M =
[[47 86 45 95 51  9 29]
 [62 34 34 79 18  4 33]]
What is the first entry on the main diagonal?
Answer: 47
The top entry of the column that holds the largest entry: 95
The first entry of the smallest entry's row: 62
The entry just left of the largest entry: 45
The bottom-right entry -> 33

[[-19  11  13  -6  14 -16  -5  13]
 [-11  11   6   0   4 -13   1  10]
 [ 45  12  12  -3  -7 -33  -3   8]
 [-22  12  15  -7  17 -17  -8  16]
 [ -8   8   9  -2   4 -13   1  10]
 [  3   6   8  -1  -6   2   5   4]
 [  4   2   4  -2  -2   0   3   2]]
The entry in the top-right corner? 13
The third-last entry, reading row by row: 0
The entry in the top-left corner: -19
The minimum: -33
The bottom-left entry? 4
The third largest entry is 16
The smallest entry in the last column: 2
The fifth entry in reading order -> 14
The second entry from the end, reading row by row? 3
The smallest entry in the first column is -22
The largest entry in the first column? 45
The 3rd entry in reading order? 13
The entry directly above the largest entry is -11
The 2nd largest entry -> 17
The entry just right of 45? 12
The third entry on the main diagonal: 12
The entry just right of the smallest entry is -3
The fourth-last entry, reading row by row? -2
The second entry on the diagonal from the top-right corner is 1
The entry directly below the smallest entry is -17
The last entry of the largest entry's row? 8
The entry just left of the smallest entry? -7
The entry directly above the smallest entry: -13

Questions about the row below.
1) The third entry from the left?
2) The last entry?
3) The second entry from the right?
4) The entry just right of -11.638?
5) The fourth-last entry?
6) The entry just right of 10.766?
7) The 3rd entry from the end?
[ 10.766  17.747  -8.684  14.859 -11.638  -3.824  -5.227   8.755  -8.055
  -1.469]
1) -8.684
2) -1.469
3) -8.055
4) -3.824
5) -5.227
6) 17.747
7) 8.755

Read these off the grid that follows.
1) What is the entry in the top-right corner?
2) What is the bottom entry of the column that holds the smallest entry?
3) What is the entry just left of the largest entry?
4) What is the 2nd largest entry?
5) What is the 3rd-last entry, reading row by row?
6) What is the top-left entry?
7) What is the top entry of the column that holds the smallest entry?
8) What is the entry directly below the largest entry?
[[ -8   3   6   2  -2  10  -9   8   0  -7  10  -6]
 [-12  11  -3  -7 -15  31 -13  -3  -7  15  14  10]
 [ -6 -10  -5   3 -32  15   3  21  17  -7  20  -8]
 [-25  22  14 -32 -19  45 -16  -3   4   8  17   2]
 [ -9  -5   9   1 -11   5   3  16  -8  11  14  -2]
 [  7  15  -4   4  10  -9  16  13   6  -2 -10 -12]
 [  3  26   6   3   7  -3   4  -1  -7   5   7  -8]
 [  6   8  -4   9  11 -12  10   2   0   3 -11   1]
 [ -5   1   3 -15 -13  24 -15  -1 -19  11  23 -10]
 [ -3  -4  10  14   3 -20   9   7  14 -11  -5   5]
 [ -9  -1   6  -4   4   8  -5   6  -8   5   0   2]
 [ -9   8  17  -7 -10   8  -7   3  -3  -1  21  -9]
 [  3 -24   4  10  -6 -37  24  -7  32 -10 -18  24]
 [  3 -13  12 -18  20 -16  -2 -13  -5  -5 -17  -4]
 [  8  -7  -3   4   4 -21  19  13  22 -16 -14  -9]
 [  0   3   4  -2   5 -13  16   0   7   7 -13  10]]
1) -6
2) -13
3) -19
4) 32
5) 7
6) -8
7) 10
8) 5

[ 0.03  0.15  0.17 -0.14]
The entry just left of -0.14 is 0.17
The entry just right of the largest entry is -0.14
The entry just left of the largest entry: 0.15
